(in the rows, 128 means zero)
Each path is a new rotation, seen through one point. The rows after it are directions, each followed by how far the rotation turns it, in degrees per step (0 if it stays put).
Each turn is a multiple of 5 degrees from 10 to 175, or 0.
Each row of a path follows its step; steps can be skipped.
path 1
step 0: [135 132 127 117 117 121 131 116 145 116 128 124 131 130 137 141 130 119
 130 125 125 127 122 115 144 117 132 122 127 119 121 123 107 138 113 132
 122 123 129 127 132 123 135 122 126 129]
step 1: [128 116 119 126 123 133 115 142 144 127 131 128 142 126 134 136 130 138
 130 120 130 137 128 134 125 134 131 136 144 117 131 113 124 128 112 122
 131 122 123 128 135 122 124 127 127 147]
step 3: [133 117 127 124 130 126 112 134 144 129 123 135 127 133 130 114 125 146
 130 130 132 123 120 121 122 123 128 138 123 126 117 112 124 127 127 136
 143 134 124 133 143 119 142 128 132 136]
step 4: [118 117 123 133 127 124 131 131 124 130 113 119 136 124 116 128 124 135
 123 131 137 134 112 125 139 138 122 131 114 136 128 110 128 127 121 125
 133 132 142 135 133 115 122 131 110 123]
step 5: [130 116 127 134 127 109 129 116 148 129 115 133 120 146 131 125 122 126
 124 134 128 127 116 115 134 123 129 139 123 133 118 130 132 128 114 120
 132 121 120 124 137 131 133 123 128 121]
step 6: [119 107 125 113 124 127 132 144 138 126 129 127 135 128 121 134 121 121
 130 146 136 134 117 121 135 136 121 131 136 123 131 129 136 144 122 121
 141 131 136 126 127 130 121 126 119 136]
step 8: [138 123 118 119 128 129 113 142 135 134 121 128 118 140 124 139 132 131
 122 138 134 136 124 120 135 122 129 119 142 123 132 128 116 134 127 129
 144 146 128 126 134 130 127 125 138 141]
step 9: [141 130 115 116 136 136 117 122 128 129 120 127 123 136 131 132 137 123
 127 130 136 123 120 135 128 150 127 125 124 122 124 107 131 131 120 123
 123 125 147 134 127 121 116 136 129 125]
step 10: [135 118 135 130 127 118  97 135 131 126 110 134 121 131 130 129 122 131
 110 133 120 121 128 129 137 126 131 131 124 131 119 129 116 125 121 119
 125 135 130 132 132 136 124 134 139 127]
step 11: [125 109 124 119 127 146 119 129 124 129 122 138 126 130 124 145 127 114
 124 135 128 127 123 119 127 131 119 139 120 119 112 126 134 131 132 126
 128 126 142 140 131 112 135 136 124 125]
step 12: [134 111 131 130 112 119 119 126 128 137 126 135 141 126 136 123 130 125
 114 120 127 117 126 115 134 124 128 120 124 134 124 128 135 140 109 131
 118 128 133 145 133 133 123 126 128 119]
Directions:
[130 129 124 125 126 127 132 127 129 127 130 130 129 126 127 129 134 126
 127 127 127 129 131 132 125 128 126 130 129 129 135 125 123 130 126 127
 130 131 128 126 131 130 129 129 132 129]
55
path 2
step 0: [134 143 126 116 114 126 126 122 126 130 138 131 117 129 118 128 129 137
 128 132 122 124 115 145 132 131 148 130 124 123 127 137 132 126 111 134
 115 121 122 126 122 117 129 134 121 131]
step 1: [128 130 139 127 128 120 133 135 132 133 142 113 133 135 130 134 133 129
 140 122 135 118 117 117 125 135 122 128 145 136 129 114 132 132 136 131
 125 117 125 126 119 108 139 125 128 130]
step 2: [126 110 127 131 135 128 114 126 126 126 123 136 121 137 121 128 133 126
 111 114 118 132 121 125 131 128 123 125 130 123 112 131 136 120 147 130
 136 108 129 126 136 122 131 132 125 133]
step 3: [114 128 114 130 132 132 123 132 129 132 127 128 132 126 118 119 119 139
 125 121 124 126 128 131 134 116 138 125 134 127 125 148 122 123 130 137
 126 132 122 124 112 123 123 118 138 102]
step 4: [129 126 125 136 116 125 134 137 120 138 130 122 138 120 127 114 116 127
 128 135 129 119 126 118 136 133 128 137 140 129 132 122 139 124 130 146
 122 131 134 113 137 144 133 125 135 137]
step 5: [115 123 122 144 130 127 128 112 132 121 127 124 128 124 144 127 129 120
 144 112 124 126 128 133 133 125 116 133 114 131 119 129 130 136 124 126
 138 129 138 110 141 131 121 132 123 128]
step 8: [126 142 125 115 138 113 136 119 145 138 124 141 122 132 141 130 119 127
 136 130 137 133 140 132 120 126 120 131 121 120 132 132 133 133 128 124
 127 121 121 120 130 128 142 132 131 140]
step 9: [142 137 135 130 130 127 114 130 137 116 131 134 137 117 131 133 142 130
 116 134 128 136 123 128 119 122 111 131 130 134 119 132 127 137 130 126
 118 140 112 134 135 117 128 121 129 127]
step 10: [121 127 134 117 115 144 126 132 116 140 118 134 137 142 132 127 139 105
 126 132 122 135 123 127 119 135 131 116 134 125 130 138 123 126 127 129
 135 138 125 137 124 121 127 132 139 132]
step 11: [133 118 114 119 123 126 131 125 132 136 132 123 125 132 140 125 116 130
 117 141 139 127 135 146 140 120 126 123 135 120 128 115 119 135 139 124
 132 128 137 135 125 119 127 137 143 126]
step 12: [129 129 125 129 136 127 127 130 108 113 131 137 136 123 131 122 119 134
 142 132 130 128 122 135 124 112 128 124 132 134 131 120 144 127 139 133
 119 134 125 143 136 128 120 140 116 129]
Directions:
[126 127 129 125 132 125 127 128 126 133 129 132 127 128 126 127 122 131
 124 128 127 124 132 128 129 124 129 124 127 129 128 128 124 126 131 129
 127 128 128 131 126 133 127 130 128 128]
85
[125 128 135 130 124 129 131 127 126 132 125 128 126 130 128 128 125 123
 127 126 132 130 128 124 131 130 125 125 129 127 128 128 129 129 131 125
 127 125 129 126 130 129 124 126 128 131]
125
[127 125 128 125 125 128 126 128 127 128 130 130 128 130 127 122 129 128
 125 124 128 127 128 130 130 127 126 126 135 128 131 127 132 127 132 127
 129 131 125 126 127 122 128 132 128 125]
40
[128 131 127 130 124 126 128 126 132 132 130 127 132 129 128 130 124 132
 131 131 130 128 129 127 131 125 124 127 130 130 128 128 132 127 126 130
 132 128 130 130 128 127 130 130 123 132]
100
[126 127 128 123 131 126 136 128 128 125 130 129 130 129 126 130 129 130
 123 126 130 129 130 124 125 125 130 129 130 129 125 131 132 128 126 125
 129 125 129 128 129 126 130 125 127 128]
60
